128 stands for zero in the data rows.
Some points, one per row:
[116. 117. 129. 160.  97. 106. 130. 161. 157.  91. 103.  89. 116. 104.  93. 138.]
[121. 127. 120.  90. 136. 114. 150. 157. 165. 109. 119. 106. 153. 152.  94. 112.]
[136. 134. 124. 118. 135. 128. 124. 114. 125. 135. 133. 142. 135. 143. 130. 114.]
[136. 144. 112.  55. 161. 132. 165. 127. 140. 134. 150. 139. 161. 181. 115. 100.]
[136. 132. 119. 101. 155. 134. 128.  97. 108. 151. 139. 165. 124. 149. 148. 130.]
[115. 125.  97. 132. 114.  92. 174. 184. 176.  66.  95.  78. 138. 130.  76. 147.]
[135. 117. 124. 103. 178. 136. 140.  80.  65. 202. 148. 165. 131. 162. 165.  85.]
[127. 127. 127. 125. 117. 124. 143. 156. 143. 119. 119. 115. 142. 128. 103. 138.]
[141. 146. 111.  72. 153. 121. 158. 139. 148. 127. 125. 139. 161. 160. 115. 107.]
[140. 128. 151. 159. 125. 154.  94.  79.  87. 151. 144. 165. 105. 112. 166. 139.]
[118. 138. 121. 124. 125. 116. 137. 148. 144. 111. 119. 117. 131. 124. 109. 127.]
[112. 134. 108. 100. 128.  94. 169. 180. 183.  92. 118.  92. 149. 147.  68. 117.]
[134. 125. 125. 110. 136. 139. 126. 120. 116. 140. 139. 144. 135. 136. 136. 123.]
[138. 131. 114.  78. 159. 137. 147. 117. 126. 144. 132. 143. 151. 168. 133. 106.]
[137. 132. 128.  84. 152. 136. 141. 133. 138. 136. 135. 130. 146. 144. 127. 117.]
[132. 125. 129. 148. 105. 129. 117. 130. 128. 118. 125. 125. 124. 111. 129. 140.]
[142. 122. 138.  92. 147. 136. 134. 129. 125. 129. 129. 141. 152. 148. 125. 115.]
[121. 130. 124. 130. 117. 120. 141. 150. 147. 112. 121. 124. 134. 126. 105. 132.]
[117. 131. 129. 147. 110. 127. 122. 139. 133. 124. 115. 121. 116. 117. 126. 136.]
[109. 122. 142. 215.  74. 123.  95. 132. 123. 101. 107. 110.  88.  74. 122. 163.]
[117. 136. 113.  97. 132. 123. 157. 140. 142. 118. 124. 123. 144. 146. 101. 123.]
[116. 129. 113. 133. 102. 104. 143. 158. 155.  94. 108.  98. 130. 125.  92. 136.]
[125. 136. 120.  94. 138. 124. 149. 144. 151. 126. 128. 132. 146. 149. 107. 115.]
[124. 137. 110.  59. 170. 116. 157. 128. 147. 137. 150. 140. 148. 173. 111.  95.]
[134. 135. 141. 128. 144. 156. 100.  91.  86. 176. 153. 161. 120. 129. 173. 121.]
[110. 126. 120. 165.  88. 114. 124. 157. 139.  98. 109. 105. 115.  93.  95. 147.]
[122. 119. 129. 150. 102. 117. 132. 153. 153. 107. 111. 107. 126. 115.  96. 136.]
[128. 127. 110.  94. 137. 114. 154. 159. 160. 107. 121. 112. 150. 157. 100. 117.]
[138. 133. 128. 108. 145. 137. 120. 103. 119. 139. 136. 146. 131. 151. 148. 114.]
[153. 121. 136. 120. 136. 148. 103.  88. 102. 150. 150. 155. 133. 132. 155. 113.]
[130. 124. 144. 135. 150. 155. 106.  75.  82. 188. 148. 161. 125. 130. 178. 115.]
[123. 133. 126. 131. 129. 118. 128. 140. 135. 116. 115. 121. 129. 132. 127. 128.]
[131. 133. 119.  95. 143. 133. 137. 126. 119. 131. 130. 145. 142. 152. 136. 122.]
[134. 127. 131. 144. 115. 137. 112. 122. 124. 136. 125. 125. 121. 117. 140. 135.]
[130. 141. 104.  87. 128. 118. 158. 162. 167. 100. 124. 101. 152. 149.  88. 114.]
[126. 141. 106.  64. 167. 122. 151. 123. 150. 135. 150. 144. 156. 168. 121.  92.]
[118. 122. 123. 154. 101. 101. 128. 173. 156. 100. 108.  94. 126. 108.  96. 137.]
[148. 127. 122.  92. 152. 134. 141. 122. 131. 142. 124. 134. 146. 150. 139. 118.]
[126. 116. 130. 147. 114. 122. 128. 135. 138. 112. 120. 118. 126. 119. 117. 141.]
[126. 117. 125. 125. 117. 114. 133. 135. 145. 115. 123. 123. 134. 117. 108. 123.]
[109. 128. 116. 137. 117.  94. 153. 188. 176.  62.  98.  60. 136. 118.  81. 141.]
[141. 148. 117.  57. 174. 133. 152. 120. 132. 145. 152. 152. 162. 179. 131. 101.]
[142. 127. 104.  73. 165. 121. 153. 127. 140. 127. 141. 134. 152. 169. 121. 106.]
[123. 125. 132. 159. 114. 146. 110. 112. 112. 129. 132. 126. 101. 104. 146. 137.]
[120. 127. 122. 104. 141. 119. 144. 145. 144. 123. 122. 136. 142. 147. 113. 114.]
[142. 129. 126.  60. 176. 131. 144. 109. 117. 162. 149. 158. 159. 176. 144.  82.]
[136. 126. 140. 131. 139. 147. 104.  88. 105. 157. 140. 159. 120. 128. 155. 115.]
[135. 119. 151. 156. 137. 159.  88.  74.  69. 189. 154. 165. 109. 114. 188. 128.]
Here are 16 more points, each followed by its number:
[130. 133. 128. 136. 124. 139. 107.  97. 107. 137. 143. 139. 115. 113. 147. 125.] 0
[140. 131. 130. 113. 132. 142. 128. 125. 125. 127. 134. 134. 137. 141. 133. 126.] 1
[121. 136. 103.  80. 141. 107. 168. 157. 155. 107. 129. 111. 151. 159.  89. 116.] 2
[127. 122. 126. 120. 141. 163. 115.  87.  99. 165. 140. 166. 126. 138. 159. 123.] 3
[130. 120. 132. 149. 124. 148. 110. 106. 105. 127. 133. 135. 117. 123. 142. 143.] 4
[140. 130. 128.  78. 162. 142. 131. 112. 112. 144. 138. 158. 145. 164. 141. 102.] 5
[132. 126. 118. 109. 166. 151. 116.  85.  81. 187. 160. 162. 132. 155. 166. 108.] 6
[136. 125. 147. 147. 131. 139.  97.  94.  99. 149. 139. 142. 109. 114. 155. 131.] 7
[ 99. 126. 136. 240.  82. 111. 111. 154. 143.  56.  99.  67.  94.  56. 117. 183.] 8
[132. 136. 155. 145. 134. 155.  87.  83.  77. 163. 157. 163. 103. 102. 176. 139.] 9
[138. 121. 141. 147. 132. 151.  90.  75.  88. 174. 149. 165. 108. 118. 178. 126.] 10
[113. 125. 117. 158. 104.  87. 157. 167. 172.  69. 107.  64. 129. 111.  85. 149.] 11
[120. 121. 153. 200.  80. 136.  85. 121. 107. 129. 116. 134.  88.  80. 143. 154.] 12
[120. 142. 111. 123. 124. 122. 144. 153. 152. 103. 127. 108. 141. 124. 101. 137.] 13
[138. 114. 166. 190. 119. 164.  69.  68.  74. 171. 134. 172.  91.  97. 192. 134.] 14
[105. 135. 106. 109. 131.  85. 181. 191. 187.  58. 111.  62. 146. 140.  65. 133.] 15
Which of these numbered points is nearest to each point below by angle, seen from the average point of the first points? Its number follows each.
[125. 118. 141. 154. 108. 125. 113. 121. 131. 131. 128. 129. 110. 104. 138. 140.] > 12
[141. 130. 118.  65. 168. 130. 147. 121. 124. 142. 140. 144. 152. 168. 135.  99.] > 5
[132. 118. 150. 195.  89. 129.  88. 113. 116. 123. 122. 123.  95.  74. 137. 157.] > 12
[117. 135.  97. 107. 117.  91. 173. 186. 179.  78. 107.  81. 146. 138.  73. 124.] > 15
[130. 140. 144. 161. 133. 160.  94.  72.  77. 173. 159. 168.  98. 107. 180. 135.] > 9
[147. 130. 132.  77. 162. 137. 134. 114. 118. 147. 143. 159. 150. 162. 146. 108.] > 5
[144. 128. 129. 107. 138. 138. 123. 121. 123. 129. 130. 130. 139. 140. 145. 127.] > 1
[128. 121. 122. 143. 109. 110. 133. 164. 160.  98. 106.  93. 129. 115. 106. 135.] > 11
[123. 132. 138. 162. 114. 146.  98. 119.  92. 138. 139. 144. 108. 110. 147. 151.] > 4
[125. 116. 136. 172.  95. 135. 109. 119. 125. 126. 129. 132. 111.  98. 122. 143.] > 12
[127. 130. 155. 172. 123. 160.  88.  67.  68. 168. 142. 176.  94. 103. 190. 142.] > 14
[129. 124. 127. 117. 130. 130. 127. 135. 121. 130. 128. 134. 133. 138. 131. 124.] > 14
[131. 130. 139. 138. 121. 139. 109. 111. 106. 139. 143. 146. 119. 122. 140. 125.] > 7
[143. 123. 142. 147. 121. 143. 105. 103. 114. 129. 132. 140. 114. 114. 146. 135.] > 4
[134. 130. 133. 140. 118. 133. 107. 110. 114. 138. 142. 138. 117. 113. 136. 135.] > 0
[129. 134. 124. 117. 129. 135. 137. 127. 126. 139. 129. 141. 132. 135. 132. 127.] > 3
[137. 113. 151. 165. 141. 146.  96.  61.  44. 211. 157. 170.  98. 119. 189. 124.] > 10
[134. 116. 128.  82. 153. 134. 136. 116. 125. 136. 131. 144. 146. 172. 137. 102.] > 5
[137. 131. 127. 119. 133. 143. 122. 120. 125. 131. 139. 143. 136. 145. 135. 124.] > 1
[126. 136. 113.  80. 145. 108. 169. 158. 156. 109. 128. 116. 153. 153.  93. 117.] > 2
[140. 140. 121.  57. 173. 134. 150. 122. 131. 133. 151. 148. 156. 181. 124. 102.] > 5
[141. 119. 133. 127. 125. 146. 105. 114. 113. 137. 136. 140. 126. 124. 148. 131.] > 14
[135. 119. 152. 161. 129. 160.  83.  68.  75. 162. 152. 158.  83.  93. 191. 136.] > 7
[142. 132. 136. 117. 140. 151. 117. 101.  99. 156. 149. 165. 129. 137. 162. 133.] > 3
[139. 131. 126. 119. 147. 148. 122. 104. 106. 151. 139. 154. 126. 141. 152. 133.] > 3
[146. 126. 138. 126. 149. 141. 106. 110. 115. 142. 138. 138. 111. 129. 146. 139.] > 7
[127. 127. 117.  90. 143. 122. 151. 139. 143. 123. 122. 137. 148. 155. 119. 118.] > 2
[130. 131. 136. 126. 134. 138. 117. 127. 115. 133. 131. 128. 126. 129. 137. 128.] > 7
[124. 135. 119. 114. 135. 140. 131. 128. 127. 132. 134. 131. 133. 134. 124. 126.] > 3
[139. 139. 128.  91. 149. 142. 139. 110. 117. 130. 136. 153. 151. 153. 131. 110.] > 5
[103. 144. 106. 106. 135.  93. 181. 192. 191.  64. 117.  74. 149. 142.  63. 123.] > 15
[134. 139. 115.  84. 146. 121. 150. 148. 146. 121. 124. 128. 155. 159. 112. 108.] > 2
[128. 133. 142. 127. 151. 147. 117.  72.  82. 180. 149. 168. 126. 132. 171. 115.] > 3
[143. 132. 120.  76. 157. 116. 155. 138. 152. 122. 138. 114. 150. 160. 108. 113.] > 2
[123. 133. 127. 130. 134. 130. 129. 122. 116. 132. 126. 133. 118. 120. 138. 136.] > 4
[144. 115. 118.  82. 158. 136. 131. 109. 122. 140. 141. 147. 147. 162. 140.  97.] > 5
[138. 107. 144. 165. 133. 149.  89.  67.  55. 185. 163. 179. 103. 112. 186. 122.] > 10
[136. 127. 126.  99. 144. 135. 130. 122. 133. 128. 132. 132. 139. 149. 124. 108.] > 5
[128. 126. 132. 135. 125. 135. 119. 121. 127. 136. 124. 132. 125. 127. 131. 129.] > 14
[141. 127. 121.  56. 175. 129. 153. 107. 126. 155. 154. 151. 157. 185. 134.  95.] > 5
[124. 161. 113.  49. 189. 137. 169. 119. 117. 157. 160. 166. 162. 190. 135.  92.] > 5
[134. 127. 128.  95. 150. 129. 135. 119. 122. 143. 133. 145. 136. 157. 134. 104.] > 5
[131. 135. 140. 145. 132. 154.  92.  93.  79. 154. 150. 157. 108. 117. 169. 138.] > 9
[114. 130. 117. 144. 103. 100. 147. 171. 174.  77.  94.  72. 131. 109.  87. 139.] > 11
[128. 128. 123.  91. 181. 138. 141.  84.  83. 177. 164. 165. 141. 153. 165. 100.] > 6
[117. 124. 108. 154.  96. 101. 133. 167. 166.  86. 103.  79. 118.  99.  94. 144.] > 11
[128. 140. 118.  93. 144. 128. 151. 141. 141. 124. 131. 129. 143. 148. 119. 124.] > 2
[153. 123. 143. 125. 134. 150. 107.  88. 104. 149. 142. 162. 125. 126. 162. 117.] > 10
[113. 135. 138. 194.  95. 139. 100. 128. 113. 126. 123. 134.  94.  90. 137. 157.] > 12
[120. 150. 116.  69. 166. 111. 163. 144. 160. 127. 136. 127. 148. 166. 107. 107.] > 2
[124. 129. 143. 185.  99. 123.  99. 132. 117. 131. 124. 129. 101.  96. 130. 161.] > 12
[140. 128. 141. 106. 158. 143. 121.  96.  94. 177. 151. 164. 137. 148. 167. 111.] > 6
[116. 132. 113. 102. 131. 108. 160. 172. 179.  91. 110. 103. 145. 141.  85. 117.] > 15
[132. 126. 136. 125. 146. 148. 108.  84.  86. 165. 144. 165. 123. 141. 168. 116.] > 3
[141. 135. 120.  54. 178. 129. 151. 106. 124. 163. 154. 157. 165. 178. 144.  91.] > 5
[132. 135. 145. 161. 121. 158.  96. 104.  89. 154. 142. 152. 104. 112. 167. 154.] > 14
[129. 130. 128. 124. 131. 129. 125. 123. 114. 135. 140. 143. 126. 135. 135. 125.] > 9
[136. 126. 127. 103. 170. 153. 138.  75.  95. 186. 145. 163. 143. 153. 159. 101.] > 6
[134. 119. 153. 177. 112. 152.  83.  80.  78. 148. 137. 155.  90.  92. 168. 145.] > 14
[141. 116. 125.  61. 171. 143. 152. 106. 114. 161. 157. 163. 160. 179. 152.  96.] > 5
[138. 131. 126.  78. 172. 142. 139. 103. 120. 157. 132. 155. 146. 166. 152. 104.] > 5
[116. 132. 149. 194.  88. 121.  92. 120. 125. 128. 117. 117.  90.  76. 142. 153.] > 12
[132. 136. 134. 125. 132. 142. 128. 113. 121. 125. 136. 146. 129. 133. 126. 120.] > 9
[132. 133. 124. 116. 121. 126. 141. 148. 138. 119. 122. 120. 141. 131. 114. 130.] > 13
[132. 128. 130. 153. 116. 130. 106. 114. 109. 132. 142. 138. 112. 115. 141. 136.] > 4
[127. 126. 115. 101. 126. 131. 144. 137. 139. 124. 125. 130. 140. 146. 117. 115.] > 2
[106. 126. 150. 213.  88.  98. 112. 161. 150.  67.  96.  67.  98.  68. 110. 172.] > 8
